0: [-0.17 -1.68  1.07 -0.58 -2.56 -0.07 -1.1  -0.36 -0.79  0.88  0.44  1.45
  0.69 -0.23  2.78  1.02 -0.77 -0.65 -0.47  0.83  1.59 -0.29  0.14  1.
 -1.   -0.96 -0.3   0.73 -0.39 -0.29 -0.57  1.96]
1: [ 1.26  1.47 -0.1  -0.2  -0.22  0.09 -1.8   0.07  0.02  0.21  1.29 -1.15
 -0.9   0.44 -2.42 -1.06  0.87 -0.89  1.17  0.67 -0.09 -0.42 -0.94 -0.62
  0.22 -0.35  1.55 -0.54  0.98  0.21 -1.28  0.25]
2: [-1.39  1.08  1.77  0.82 -0.25 -2.95  0.01 -1.49  0.8  -0.36 -0.54  1.91
 -0.32  0.69  2.28  1.29 -0.48 -0.12  0.47  1.45 -1.23 -0.05  1.48 -0.26
  0.69 -0.82 -0.93  0.17 -2.89  0.55  0.13 -0.52]
3: [-1.6  -1.28 -0.07 -1.07  0.59 -1.25  0.62 -0.27  0.43 -0.76 -1.7   0.41
 -0.17 -0.03  1.61  0.25 -0.74  1.1   0.09 -0.17 -0.84  0.21  0.78 -0.6
  2.1   1.12 -1.81  1.73 -1.02  0.71  2.51 -0.31]
4: [-1.17 -0.49  2.17 -0.49 -2.01  1.04 -1.47  0.33 -0.93 -0.79  0.95 -0.64
  0.03 -0.08  2.59  0.29 -0.15 -0.97  0.75  1.85  1.48 -0.43 -0.76 -0.21
 -1.6   0.41  0.99 -0.56  1.    0.06 -1.3   0.69]
5: [-0.64  0.9  -1.86  2.39  0.47 -0.01  0.98  0.62 -0.39 -0.08  0.87 -2.28
 -0.27  1.05 -2.76 -1.13  0.98 -0.21 -1.17 -0.93 -0.42  0.63  0.9  -0.35
 -0.17  1.11  0.93 -0.73  1.53 -0.82 -0.4   0.71]
6: [-1.97  0.77 -2.29  3.36  0.59  0.29  2.7   0.72 -0.79 -0.97  0.54 -1.68
  0.31  1.41 -2.69 -0.94  1.    0.23 -2.38 -1.42 -0.53  1.24  1.64 -0.14
 -1.06  1.84  0.35 -0.97  1.31 -1.18  0.52  1.13]
7: [ 0.   -0.94  1.53 -1.08 -1.25  1.67 -0.45 -0.34 -1.17 -0.31  0.31  0.33
  0.45 -0.71  0.27  0.45 -0.21  0.01  0.69 -0.1   0.48 -0.13 -0.31  0.81
 -0.37 -0.71 -0.41  0.61 -0.87  0.59 -0.13  1.35]
8: [-0.01 -0.09  0.27  0.15  1.15 -1.3   1.42 -0.36 -0.18 -0.43 -1.61  2.26
  0.51  0.88  2.71  0.54 -1.5   0.22  0.04  0.13 -0.58  0.74  0.07  0.67
 -0.54 -0.31 -0.67 -1.27 -0.36 -0.11  0.06 -0.21]
9: [-2.25 -0.61  0.15  1.64 -1.02 -0.36  0.66  0.55 -0.63 -0.04 -0.04 -0.36
  0.58 -0.3   1.38  0.41  0.26  0.24 -0.6   0.29  0.05  0.11  0.55  0.39
 -0.85  0.54 -0.58  0.49 -0.19 -0.58 -0.5   2.13]
10: [-0.46 -1.24 -0.66  0.98 -1.39  0.19  0.   -0.34 -0.75  0.98  0.2   0.27
  0.31 -0.29  0.67  0.92 -0.11 -0.29 -0.92 -0.31  0.28  0.01  1.01  0.73
 -0.48  0.   -0.26  1.17  0.06 -0.78 -0.24  2.22]
11: [-1.52 -0.78  1.51 -0.67 -1.9   0.   -0.87 -0.68 -1.12  0.48 -0.37  0.28
  0.18 -1.26  2.7   1.37  0.25 -0.04  0.58  0.6   1.7  -0.09 -0.19  0.39
 -0.62  0.36 -0.34  1.28 -1.13 -0.11 -1.21  1.81]
12: [-2.11  0.05 -2.46  0.31  1.05  0.73  2.62  2.77  0.32  0.03  0.85 -2.58
  1.14  0.4  -2.32 -1.13  1.34  0.53 -1.45 -1.07  0.86 -0.3  -0.18  0.18
 -0.95  1.54  0.62 -1.53  2.12 -1.3   0.2  -2.19]
13: [-0.57  0.22  1.13  0.88 -0.49 -1.16 -0.55 -0.06 -0.15  0.15 -0.33  1.07
 -0.52  0.48  0.93  1.07 -0.38 -0.27  0.87  1.04 -0.6   0.04  0.15  0.22
  0.64 -0.98 -0.7   0.34 -1.2   0.49 -0.4  -1.4 ]
14: [-0.7   0.27 -0.37 -0.32  1.68 -0.19  0.88  0.32  0.64 -0.71 -1.29  0.64
  0.11 -0.21  0.23 -0.25  0.28  1.05 -0.09 -0.15 -0.57  0.19 -0.54 -0.48
  0.93  0.51 -0.93 -0.02 -1.39  0.09  2.43 -1.9 ]
15: [ 1.92 -2.26  0.83 -1.37 -1.83  1.   -1.24 -0.67 -0.87  1.29  0.36  1.16
 -0.05 -1.65  0.78  1.38 -1.14 -0.94  0.58  0.28  0.93 -0.44 -1.1   0.24
 -0.29 -0.66  0.2   1.29  0.38  0.68 -0.53  2.99]
16: [ 2.03  0.5  -1.85 -0.19  2.51 -0.42  1.23 -0.47  0.44  0.67 -1.85  3.08
  0.85  0.33 -0.31  0.38 -1.16  1.22 -1.04 -1.64 -0.7   0.93 -0.33  1.
  0.2  -1.2  -1.36 -0.62 -0.57 -0.66  0.35  0.15]
17: [ 2.08 -0.15  0.1   0.07 -0.31  1.71 -2.07  0.07 -0.47  0.47  1.38 -0.38
 -0.69 -0.53 -1.08  0.23  0.61 -0.51  0.64  0.06  0.53  0.08 -0.94  0.04
 -0.64 -1.19  0.72  0.08  0.12  0.34 -1.87  0.09]
18: [ 1.42  0.54 -1.16 -0.22  2.23  0.09  0.46 -0.29  0.58  0.12 -0.58  1.54
  0.56 -0.52 -0.67  0.   -0.16  0.53 -0.19 -1.11 -1.06  0.37 -0.82  0.59
  0.22 -0.81  0.05 -0.67  0.01 -0.44 -0.22 -0.25]
19: [-1.98  0.4  -2.3   3.29  0.65  0.48  2.56  0.78 -0.84 -0.97  0.52 -1.86
  0.2   1.58 -2.56 -1.05  0.88  0.18 -2.38 -1.35 -0.49  1.2   1.81 -0.13
 -1.08  2.11  0.46 -1.07  1.47 -1.12  0.42  1.  ]
20: [-1.47  1.57  0.31  2.82  1.38 -2.44  1.17 -0.73  0.98 -1.97 -0.57  0.97
 -1.    2.27  0.15  0.17 -0.33 -0.05 -0.21  0.47 -2.6   0.41  3.2  -0.78
  0.77  0.87 -0.65 -0.78 -2.15  0.67  2.33 -3.86]
21: [ 2.99 -2.74  1.21 -1.85 -1.67  1.25 -2.28 -0.51 -0.43  1.71  0.   -0.27
 -0.62 -1.48  1.4   0.13 -0.74 -0.29  1.17  0.24  0.73 -0.22 -1.12  0.6
  0.42 -0.95 -0.07  1.98  0.26  0.34 -0.85  1.2 ]
22: [ 0.22 -1.19  1.11 -1.52 -0.44  0.91 -1.19 -0.18 -0.9   0.35  0.17  0.97
  0.17 -0.23  0.83  0.83  0.04  0.01  0.32  0.2   0.53 -0.18 -0.14  0.17
 -0.49 -0.83 -0.44  0.71 -0.7   0.61 -0.62  0.58]
23: [-1.32  1.71  0.25  3.02  0.87 -2.12  1.13 -0.94  0.58 -1.56 -0.41  0.86
 -0.77  1.89  0.07  0.47 -0.11 -0.04 -0.56  0.3  -2.29  0.78  2.75 -0.64
  0.46  0.49 -0.68 -0.81 -2.05  0.37  1.54 -2.01]
24: [ 2.2   1.51 -0.73 -0.85  1.22 -0.46 -0.38 -0.25  0.61  0.25  0.41 -0.57
 -0.58  0.33 -1.63 -0.85  0.17 -0.58  0.62  0.3   0.    0.46 -1.53 -0.27
  0.14 -0.53  0.97 -1.79  0.82  0.21 -1.39  0.51]
25: [-0.89 -0.54 -1.15 -0.42  2.43 -0.35  1.39  0.76  1.47 -0.91 -1.28  0.04
  0.34 -0.03 -0.89 -1.09  0.14  1.07 -0.42 -1.13 -0.36  0.04 -0.32 -0.52
  1.56  1.37 -1.01 -0.01 -0.2   0.35  3.38 -3.89]
26: [ 0.31  0.17 -0.14 -0.6  -1.06  2.25  0.11  1.38 -0.18  1.28  0.54 -0.43
  0.08 -0.98 -2.21 -0.01  0.53 -0.77  0.48 -0.15  1.05 -0.79 -0.64  0.73
 -0.68 -0.89  1.39 -0.05  0.6  -0.59 -0.2  -1.42]
27: [-0.75 -0.45 -1.04 -0.32  0.02  1.31  2.01  1.59 -0.51  0.41  0.23 -0.89
  0.32  0.35 -2.68 -0.72  0.44  0.72 -1.35 -1.22  0.79  0.56  0.18  0.37
 -0.47  0.71 -0.1   0.01  0.98 -0.8  -0.12 -0.59]
28: [ 0.97 -2.28  0.16 -1.36 -0.48  2.27 -0.72  0.64 -0.63  1.29  0.24 -1.17
  0.27 -0.29 -0.32 -0.26  0.09 -0.09  0.02 -0.72  1.39 -0.51 -0.66  0.79
 -0.5   0.29  0.47  0.52  1.2  -0.9  -1.15  0.76]
29: [ 1.07  2.17 -0.33  0.93  1.07 -1.15 -0.59 -0.07  0.69 -0.29  0.87 -1.17
 -1.35  1.17 -2.32 -1.21  0.69 -0.71  0.83  0.36 -1.05  0.18  0.1  -1.04
  0.96 -0.19  1.2  -1.01  0.13  0.34 -0.59 -1.59]
30: [-0.95  0.85  2.32  1.    0.03 -2.09  0.08 -1.44  0.06 -1.58 -0.79  1.03
 -0.52  1.35  2.75  0.59 -0.87 -0.26  0.99  1.6  -0.95  0.63  1.93 -0.25
 -0.31 -0.72 -0.57 -1.16 -1.83  0.87  0.23 -0.51]
31: [-1.76 -2.09  0.79 -0.76 -1.19 -0.63 -0.37 -0.69  0.12  0.12 -1.66  1.04
  0.08 -0.58  2.45  0.99 -0.85  1.21  0.32  0.17  0.05 -0.4   0.95 -0.37
  1.32  0.41 -1.92  2.55 -1.18  0.75  1.75  0.56]
32: [ 0.31 -0.01  0.74 -0.92  0.28  1.38  0.05  0.14 -0.66 -0.9   0.05  0.52
  0.57 -0.32 -0.3  -0.03 -0.02  0.16  0.35 -0.56 -0.04  0.09 -0.64  0.51
 -0.17 -0.42 -0.18 -0.09 -0.72  0.44  0.34 -0.12]
33: [-2.    1.   -1.26  2.86  0.13 -1.04  1.63  0.26 -0.03 -0.22  0.18 -0.96
  0.03  0.93 -0.87 -0.17  0.58  0.07 -1.45 -0.62 -0.88  0.59  1.94 -0.12
 -0.05  1.09 -0.31 -0.22 -0.19 -0.87  0.54  0.4 ]
34: [-0.38  0.11 -0.48  0.15  1.44 -1.45  2.05  0.25  0.12 -0.82 -1.93  2.27
  1.36  0.93  3.29 -0.05 -1.51  0.72 -0.86 -0.32 -0.29  0.9   0.02  0.85
 -1.26 -0.08 -0.62 -1.77  0.21 -0.71  0.57  0.29]
35: [ 2.17 -1.7   0.53 -2.26 -1.95  0.05 -1.78 -0.68 -0.41  1.44  0.36  1.4
 -0.18 -1.82  1.7   0.93 -0.61 -0.61  0.41  0.19  0.75 -0.56 -1.02  0.42
  0.01 -0.62  0.17  1.87  0.21  0.12 -0.27  2.42]
36: [-1.37  1.94 -0.4   3.65  1.29 -2.01  1.69 -1.17  0.65 -2.2  -0.14  0.8
 -0.75  2.03 -0.78 -0.07 -0.02 -0.12 -1.21 -0.05 -2.57  1.08  3.3  -1.03
  0.23  1.44 -0.41 -1.14 -1.74  0.22  2.26 -1.61]
37: [ 1.21  1.15 -0.2   0.48 -0.15 -1.53 -1.67  0.08  0.67  0.41  0.87 -1.08
 -0.76 -0.2  -0.92 -0.84  0.49 -0.44  0.94  0.54 -0.18 -0.89 -0.94 -0.87
  0.42  0.53  1.44 -0.19  1.42 -0.02 -1.12  0.09]
38: [ 1.64 -1.88  1.32 -0.91 -1.46  2.38 -1.67  0.2  -1.31  1.04  0.82 -0.18
  0.08 -0.78 -0.36  1.16  0.   -0.65  0.4  -0.12  1.08 -0.43 -0.42  0.75
 -1.2  -1.23  0.22  0.91  0.42  0.42 -1.67  0.97]
39: [ 1.35 -1.44  1.46 -0.96 -1.26  2.3  -2.54 -0.18 -1.81  1.05  0.99  0.47
 -0.23 -0.69 -0.29  1.42  0.38 -0.77  0.43  0.2   0.92 -0.23 -0.32  0.45
 -1.22 -1.4   0.5   1.04 -0.24  0.55 -2.19  1.72]
40: [ 2.78 -1.8   1.37 -2.16 -0.88  1.67 -1.31 -1.21 -1.01  0.8   0.06  1.43
 -0.1  -0.63  0.58  1.12 -1.23 -0.73  0.96  0.02  0.82  0.06 -1.26  0.48
 -0.54 -1.19  0.13  1.11 -0.21  0.88 -1.67  2.08]
41: [ 1.79 -2.69  0.41 -2.81 -1.61  0.84 -2.05  0.29 -0.69  2.1   0.66  0.04
  0.11 -1.72  0.25  0.96 -0.07 -0.52 -0.33  0.17  1.73 -0.8  -1.62  0.93
  0.38 -1.54  0.3   1.78  0.66  0.08  0.6   1.12]
42: [ 0.22  2.15  0.77  0.8   0.81  0.24 -1.33  0.33 -0.12 -0.99  0.46 -0.18
 -0.51 -0.19 -0.73 -0.31  0.78 -0.34  0.72  0.85 -0.84 -0.99 -0.57 -0.89
 -0.42  0.07  1.1  -0.11  0.74  0.44 -0.16 -1.79]
43: [-0.69 -1.75  0.65 -0.64 -0.88  0.37 -0.29 -0.66  0.13  1.05 -0.95  0.87
 -0.19 -1.25  0.76  1.27 -0.64  0.66  0.32 -0.06 -0.32 -0.25 -0.59  0.28
  1.5  -0.49 -1.79  2.92 -1.65  0.69  1.44  0.62]
44: [-1.7  -1.22  1.64 -0.32 -0.29 -0.49  0.7  -0.85 -0.12 -0.91 -1.57  0.5
 -0.11  0.44  2.3   0.8  -0.89  0.68  0.8   0.51 -0.62  0.33  0.33 -0.18
  0.83 -0.27 -1.43  1.11 -0.96  1.21  1.28 -0.69]
45: [ 0.01  2.7  -0.42  0.51  0.62  0.45 -1.74  0.79  0.03 -1.88  1.2  -0.12
 -0.51 -1.62 -3.26 -1.43  1.75  0.14  0.9   0.5  -0.81 -1.71 -0.95 -1.57
  0.02  1.93  1.76  0.23  1.41  0.32  0.63 -0.64]
46: [ 1.66  0.79 -1.63 -0.38  2.55 -0.77  1.01 -0.51  1.07  0.44 -0.95  1.45
  0.56  0.05 -0.54 -0.22 -0.36  0.63 -0.38 -1.26 -1.12  0.68 -0.59  0.3
  0.56 -0.75 -0.34 -1.17  0.04 -0.48  0.17 -0.45]
47: [-2.27  0.89 -2.53  3.21  0.24 -0.2   2.35  1.02 -0.48  0.04  0.61 -2.06
  0.46  0.78 -2.32 -0.88  1.17  0.2  -2.39 -1.42 -0.33  0.83  1.55  0.04
 -0.5   1.73  0.16 -0.41  1.03 -1.6   0.29  1.46]
48: [-1.28 -0.31  0.17 -1.15  0.   -0.29  0.29 -0.45  0.34 -0.22 -1.34  1.08
  0.31 -0.79  2.24  0.13 -0.43  0.97  0.41  0.57  0.61  0.06 -0.14 -0.28
  0.52 -0.07 -1.01  1.02 -1.67  0.18  0.78  0.84]
49: [ 0.34  0.49 -2.28 -0.18  3.9  -1.84  2.03  0.23  1.45 -0.56 -2.11  1.61
  0.36  0.66  0.16 -0.73 -0.56  1.62 -0.95 -1.58 -1.81  0.74 -0.44 -0.12
  1.95  0.66 -1.34 -1.01 -0.58 -0.19  2.48 -1.87]
50: [ 1.39 -1.89  1.85 -1.92 -1.15  2.32 -1.49 -0.11 -1.15  0.72  0.3  -0.23
  0.29 -0.45  0.76  0.28 -0.32 -0.36  0.85 -0.16  1.41 -0.41 -1.11  1.09
 -0.84 -0.66  0.46  0.23  0.36 -0.3  -1.6   1.65]
51: [ 0.17 -0.35  1.93 -1.31 -1.13  2.89 -1.32  0.49 -1.01 -0.45  0.54  0.23
  0.02 -0.63 -1.1  -0.05  0.44 -0.55  0.81  0.76  2.16 -0.24 -1.34  0.96
 -1.67 -1.65  0.83  0.2   0.77 -0.13 -1.62  0.85]
52: [ 0.46 -0.21  0.17 -0.29 -0.91 -0.81 -0.89 -0.17 -0.48  0.89  0.26  0.1
 -0.12  0.17  1.84  0.2  -0.15 -0.6   0.15  1.01  0.46 -0.17 -0.19  0.22
 -0.33 -0.35  0.27 -0.45  0.1  -0.48 -0.75  1.71]
53: [ 0.03 -2.24  0.74 -2.62 -1.56  0.85 -0.41 -1.13 -0.58  1.09 -0.59  1.32
  0.28 -1.57  0.52  1.02 -0.19  0.94  0.66 -0.41  0.64 -0.44 -0.29  0.88
  1.28 -0.6  -1.59  2.32 -1.46  0.33  1.06  1.14]
54: [-0.92 -0.13 -2.49  0.7   0.97  1.5   2.77  2.74 -0.61 -0.34  0.95 -1.89
  0.39  1.15 -3.53 -1.69  1.61  0.41 -1.96 -2.03  0.9   0.59 -0.18  0.64
 -1.38  1.37  0.72 -1.37  1.93 -1.07  0.07 -1.55]
55: [-2.17  0.14 -2.44  3.57  0.19  0.16  2.11  0.82 -0.83 -0.21  0.48 -2.29
  0.36  1.2  -2.31 -0.65  0.89  0.23 -2.39 -1.51 -0.5   0.86  2.03  0.11
 -0.7   1.88  0.25 -0.43  1.59 -1.34  0.31  1.33]
56: [ 0.87  2.06 -0.46  1.08  1.18 -2.57 -0.75 -0.84  0.99  0.2  -0.03 -0.95
 -1.18  1.53 -0.78 -0.72 -0.2  -0.56  0.79  0.81 -1.44  0.05  0.46 -0.76
  1.38 -0.1   0.64 -1.03  0.39  0.27 -1.09 -0.26]
57: [ 1.07  0.52  0.5  -1.54 -0.29 -0.35 -1.68  0.41  0.13  1.01 -0.13  0.33
 -0.15 -0.75  0.3   0.44  0.02 -0.38  0.38  0.96  0.45 -0.55 -0.86  0.15
  0.33 -0.59  0.29 -0.14  0.29  0.28 -1.42 -0.27]

[-1.55 -1.1   1.3  -0.2  -0.31 -0.34  0.79 -1.34 -0.08 -1.2  -1.47  0.64
  0.08  0.04  2.19  0.6  -0.96  0.67  0.33  0.4  -0.67  0.37  0.68 -0.48
  0.6   0.49 -1.21  0.97 -0.66  1.11  1.66  0.12] 44 3 31 48 43
[-1.15 -0.36  1.9  -0.65 -1.91  1.17 -1.25 -0.05 -1.02 -0.78  0.9  -0.62
 -0.03  0.05  2.5   0.1  -0.31 -0.99  0.84  1.83  1.89 -0.41 -0.35 -0.22
 -1.77  0.27  0.99 -0.5   1.12 -0.01 -1.27  1.03] 4 52 11 0 50
[ 0.46 -0.13 -2.81 -0.67  0.36  2.1   1.09  1.47  1.81 -0.37  0.9  -0.28
  0.65 -1.46 -1.13 -1.83  0.89  0.34 -1.08 -1.85  1.25 -0.56 -0.66  0.38
 -0.21  1.64  1.04  0.01  2.33 -0.55  0.44 -5.94] 12 27 54 25 26
[-1.73  0.91  0.33  2.23  0.32 -1.35  0.85 -0.16 -0.05 -0.61 -0.38  0.28
 -0.58  1.68  0.2   0.35 -0.1  -0.01  0.02  0.38 -1.07  0.53  1.77  0.06
  0.14 -0.14 -0.71 -0.53 -1.33  0.13  0.24 -0.95] 23 13 33 30 2
[ 1.94 -0.34 -2.06  0.1   3.15 -0.44  1.44 -0.28  0.53  0.71 -1.84  3.
  1.19 -0.42  0.74  0.42 -1.34  0.84 -1.23 -1.97 -1.6   0.43  0.17  0.58
  0.62 -0.51 -0.99 -0.14 -0.31 -0.76  1.09  0.12] 16 46 18 49 8
[-1.21 -0.61 -1.39 -0.23  0.12  0.67  1.57  1.7   0.2   0.6   0.85 -1.68
  0.75 -0.22 -0.89 -0.71  0.82  0.55 -0.74 -0.46  1.23 -0.66 -0.6   0.21
 -0.65  0.81  0.29 -0.34  1.19 -1.03 -0.02 -1.3 ] 27 12 26 54 28
[ 0.88 -0.72  0.1   0.33 -1.13 -1.01 -0.93 -0.74  0.09  1.09  0.24  0.45
 -0.09  0.23  1.04  0.44 -0.4  -0.91 -0.01  0.21  0.25 -0.38  0.35  0.4
 -0.06 -0.44  0.25  0.35  0.21 -0.28 -0.62  1.55] 52 10 22 57 0
[ 1.23 -0.71 -0.49 -0.65  0.98 -0.52  0.96 -0.68 -0.45 -0.28 -1.49  1.52
  0.67  0.65  2.37  0.34 -1.31  0.35 -0.15 -0.34 -0.15  0.66 -0.23  0.67
 -0.62 -0.22 -0.22 -0.83  0.15 -0.28  0.22  0.75] 8 34 18 52 46
[-1.11 -1.65  0.41  0.62 -0.72  1.3   0.44 -0.36  0.81  0.85 -0.81  0.37
  0.12 -2.06  0.48  0.83 -0.17  1.13 -0.24 -0.22 -0.23 -0.08  0.1  -0.02
  2.41 -1.23 -1.35  1.36 -2.31  0.6   1.23 -0.1 ] 43 48 31 53 44
[-0.78 -1.27 -0.12 -1.87 -0.17  0.66  0.9  -0.01 -0.1   0.72 -1.17  0.94
  0.55 -0.73  1.4   0.33 -0.73  0.61  0.29 -0.6   0.14 -0.18  0.02  0.04
  1.08  0.37 -1.03  1.06 -0.78  0.05  1.51 -0.33] 48 43 3 31 53
[-0.23 -0.57 -1.76 -0.44 -0.12  0.74  1.06  1.39 -0.23  0.63  0.93 -0.71
  0.61 -0.58 -1.26 -0.65  0.88  0.13 -0.7  -1.08  1.08 -0.22 -0.16  0.27
 -0.73  0.7   0.18  0.05  1.16 -0.52 -0.21 -0.79] 27 26 28 12 32
[-1.21  0.82 -0.68  1.49 -0.08 -0.09  1.75  0.12 -0.33  0.01  0.11 -0.91
  0.35  0.33 -1.    0.16  0.54  0.2  -0.99 -0.5  -0.06  0.79  1.06  0.23
 -0.72  0.29 -0.26 -0.77 -0.03 -0.5  -0.41  0.45] 33 5 27 9 47
[ 0.62  0.59  1.46  1.81 -0.47 -0.59  0.26 -3.38  0.3  -1.66 -0.11  1.49
 -0.31  0.18  0.94  0.79 -1.11 -0.8  -0.23  0.53 -1.23  0.9   2.05 -0.86
 -0.78  0.79 -0.07 -0.75 -1.6   0.88  1.19  2.3 ] 30 2 8 23 13
[-1.04 -0.62  0.66  0.23 -1.17  1.18 -0.55  1.47 -0.32 -0.23  1.09 -1.18
  0.27 -0.45  0.61  0.14  0.54 -0.53 -0.22  0.69  0.62 -0.45 -1.24  0.
 -0.9   1.03  0.81 -0.35  1.25 -0.23 -0.98 -0.92] 4 26 28 57 32
[ 1.3   1.8  -0.56 -0.47  0.79 -1.03 -0.42  0.09  0.76  0.2   0.61 -0.5
 -0.32  0.54 -0.9  -1.01  0.26 -0.48  0.23  0.55  0.22  0.41 -1.16 -0.24
 -0.01 -0.46  0.84 -1.92  0.5  -0.03 -1.43  0.25] 24 37 1 29 56
[-0.49 -0.53  1.92 -1.62 -2.26  1.27 -0.24  0.72 -0.95 -0.11  0.97  0.04
  0.41 -0.09  2.16  0.73 -0.08 -0.77  1.08  1.2   1.95 -0.58 -1.   -0.2
 -1.91  0.    0.32 -1.16  0.05 -0.38 -0.83  1.52] 4 50 52 0 7
[ 1.67  0.77 -0.69 -1.87 -0.78  0.95 -2.07  0.34  0.22  1.18  0.28 -0.25
 -0.31  0.08  0.16 -0.44  0.3  -0.48  0.81  0.27  1.57 -0.51 -1.33 -0.28
  0.64 -1.58  0.52  0.08  0.9   0.21 -1.74 -0.17] 57 17 1 24 37
[ 0.39  0.3   1.66  1.25 -0.63 -0.47  0.21 -3.16 -0.09 -1.94 -0.16  1.43
 -0.31  0.47  1.54  0.68 -1.32 -0.89 -0.14  0.67 -0.85  0.92  1.85 -0.78
 -1.07  0.99  0.16 -0.83 -1.12  0.97  1.11  2.3 ] 30 2 8 52 44
[ 1.5  -0.55 -1.84 -0.42  2.73 -0.31  1.47 -0.67  0.74  0.61 -1.68  2.85
  1.21 -0.55  0.56  0.64 -0.97  0.93 -0.82 -2.02 -1.29  0.78 -0.29  1.12
  0.42 -0.92 -1.03 -0.36 -0.44 -0.65  1.   -0.36] 16 46 18 49 8
[-1.93  0.65 -3.11  0.83  0.56  1.    2.65  2.33  0.13  0.01  0.81 -2.74
  1.16 -0.16 -1.74 -1.57  1.41  0.51 -1.38 -1.45  1.01 -0.11  0.18  0.06
 -0.75  1.88  0.06 -0.1   1.78 -1.34  0.61 -2.55] 12 54 27 47 5
[-1.79  0.84  1.1   0.23  0.16 -2.19  0.36 -1.05  0.77 -0.58 -1.02  1.65
 -0.06  0.38  2.41  0.75 -0.4   0.52  0.54  1.14 -0.67  0.04  1.05 -0.35
  0.72 -0.46 -1.16  0.32 -2.76  0.41  0.56 -0.45] 2 30 13 44 48
[-1.54  1.64  0.3   2.92  1.21 -2.68  0.97 -0.63  1.05 -1.54 -0.62  0.97
 -0.99  2.13  0.25  0.43 -0.25  0.01 -0.1   0.51 -2.67  0.29  3.1  -0.69
  1.04  0.53 -0.85 -0.47 -2.39  0.61  2.07 -3.87] 20 23 36 2 30
[ 1.48  2.43 -0.39 -0.37  1.2   0.7  -2.49  0.35  0.69  0.06  1.45 -1.82
 -1.1  -0.59 -2.8  -1.39  1.51 -0.63  0.78  0.15 -0.53 -1.08 -1.02 -0.52
 -0.16 -0.22  2.4  -0.28  1.62  0.14 -1.38 -0.7 ] 1 37 42 29 45
[-0.87  0.93 -1.34  1.42  0.13  1.15  1.46  0.82 -1.   -0.42  0.66 -1.5
  0.15  0.52 -2.06 -0.81  0.8   0.06 -1.05 -0.99 -0.03  0.44  0.59 -0.05
 -1.44  1.29  0.91 -0.52  1.49 -0.65 -0.19  0.27] 5 27 19 6 47
[ 0.82 -0.24  1.67 -1.56 -0.77  2.22 -1.31  1.73 -1.33 -0.86  0.19  0.46
  0.74 -0.86 -0.17  0.2   0.5   0.14  0.85  1.03  1.7  -0.01 -2.9   0.41
 -1.75 -1.61  0.56 -0.02 -0.23 -0.06 -1.05  1.1 ] 51 50 7 38 22
[ 0.19 -2.05  1.05 -2.42 -1.63  0.71 -0.72 -0.32 -0.44  1.06 -0.43  0.77
  0.31 -1.22  0.63  1.28 -0.36  0.37  0.68  0.11  1.16 -0.4  -1.22  0.84
  0.86 -0.79 -1.15  1.53 -1.41  0.32  0.89  1.04] 53 43 22 7 41
[-0.26  0.7   1.5   1.44 -0.52 -1.1   0.68 -2.81  0.04 -2.22 -0.24  1.51
 -0.23  0.76  1.94  0.4  -1.16 -0.79 -0.21  0.97 -0.75  0.97  1.8  -0.93
 -1.07  1.28  0.03 -1.1  -1.17  0.77  1.12  1.83] 30 2 8 23 44
[-0.5  -0.2  -1.16 -0.04  0.04  2.03  1.35  1.82 -0.94  0.18  0.97 -1.2
  0.36  0.59 -2.77 -1.28  1.05  0.4  -1.46 -1.05  1.22  0.56 -0.26  0.48
 -1.52  0.66  0.42 -0.66  1.38 -0.65 -0.81 -0.58] 27 54 12 5 26
[ 0.82  0.02  0.35 -0.79 -0.6  -0.24 -0.89  0.32 -0.47  0.82  0.44  0.52
  0.12 -0.19  1.32  0.37 -0.02 -0.51  0.2   0.83  0.51 -0.1  -0.49  0.2
 -0.54 -0.63  0.21 -0.58 -0.22 -0.66 -0.97  1.3 ] 52 57 22 7 0
[ 2.44  2.13 -0.92  0.76  0.61 -0.27 -2.38 -0.03  0.91  0.88  1.67 -2.38
 -1.54 -0.1  -3.99 -1.32  1.39 -0.92  0.7   0.45 -0.77 -0.9  -0.85 -1.12
  1.1  -0.19  1.95 -0.2   1.31  0.2  -1.58  0.14] 1 37 29 24 45
[-0.75  0.27 -2.37  0.33  0.38  1.58  2.89  2.45 -0.53 -0.08  0.86 -1.84
  0.48  1.06 -3.82 -1.82  1.09  0.68 -1.98 -1.67  1.04  0.72  0.28  0.23
 -1.25  1.73  0.48 -1.11  2.41 -1.3  -0.45 -1.73] 54 12 27 5 19
[-1.96 -1.58 -0.33  0.07 -0.32 -0.57  0.99 -0.2  -0.35 -0.45 -1.   -0.6
 -0.03  0.26  0.97  0.32 -0.37  0.72 -0.53 -0.28 -0.26  0.37  1.27 -0.26
  0.97  1.3  -1.12  1.44 -0.15  0.1   1.39  1.03] 3 31 9 44 48
[ 0.42  0.06  1.71 -1.34 -0.51  0.17 -0.7  -0.5  -0.59 -0.24  0.28  0.5
 -0.35  0.26  2.34  1.06 -0.86 -0.68  0.8   0.71  0.46  0.41 -0.09  0.38
 -0.67 -1.37 -0.02 -0.33 -0.96  0.76 -0.33 -0.45] 22 13 52 7 57
[-2.2   0.2  -1.67  1.91  0.15 -0.36  2.02  0.61 -0.26  0.16 -0.25 -1.05
  0.52  0.46 -0.81 -0.36  0.42  0.59 -1.59 -1.08 -0.46  0.61  1.42 -0.15
  0.24  1.45 -0.57  0.13  0.01 -1.    0.79  1.09] 33 47 55 6 19
[-1.5   1.58  1.26  2.04 -0.01 -2.6   0.17 -1.28  1.   -0.93 -0.88  1.35
 -0.7   1.08  1.95  1.12 -0.48 -0.11  0.48  1.18 -1.89  0.06  2.31 -0.32
  0.86 -0.34 -1.    0.07 -2.86  0.48  0.93 -1.53] 2 30 23 20 13
[ 1.66 -0.56 -2.17  0.22  3.29 -0.69  1.57 -0.25  0.87  0.62 -1.86  2.91
  0.82 -0.15  0.54  0.61 -1.35  0.84 -1.28 -1.88 -1.44  0.59  0.27  0.83
  0.76 -0.64 -1.21 -0.03 -0.54 -0.8   1.2  -0.34] 16 46 18 49 8
[ 0.57  0.13 -0.94 -2.38 -0.23  2.27  1.14  1.52 -0.71  0.26  1.57 -1.09
  0.6  -0.82  0.61 -0.21  0.32 -0.57 -0.55 -0.96  1.75 -0.15 -1.68  0.61
 -1.08 -0.54  0.76 -0.24  1.48 -0.29  0.27 -2.22] 26 28 32 27 57
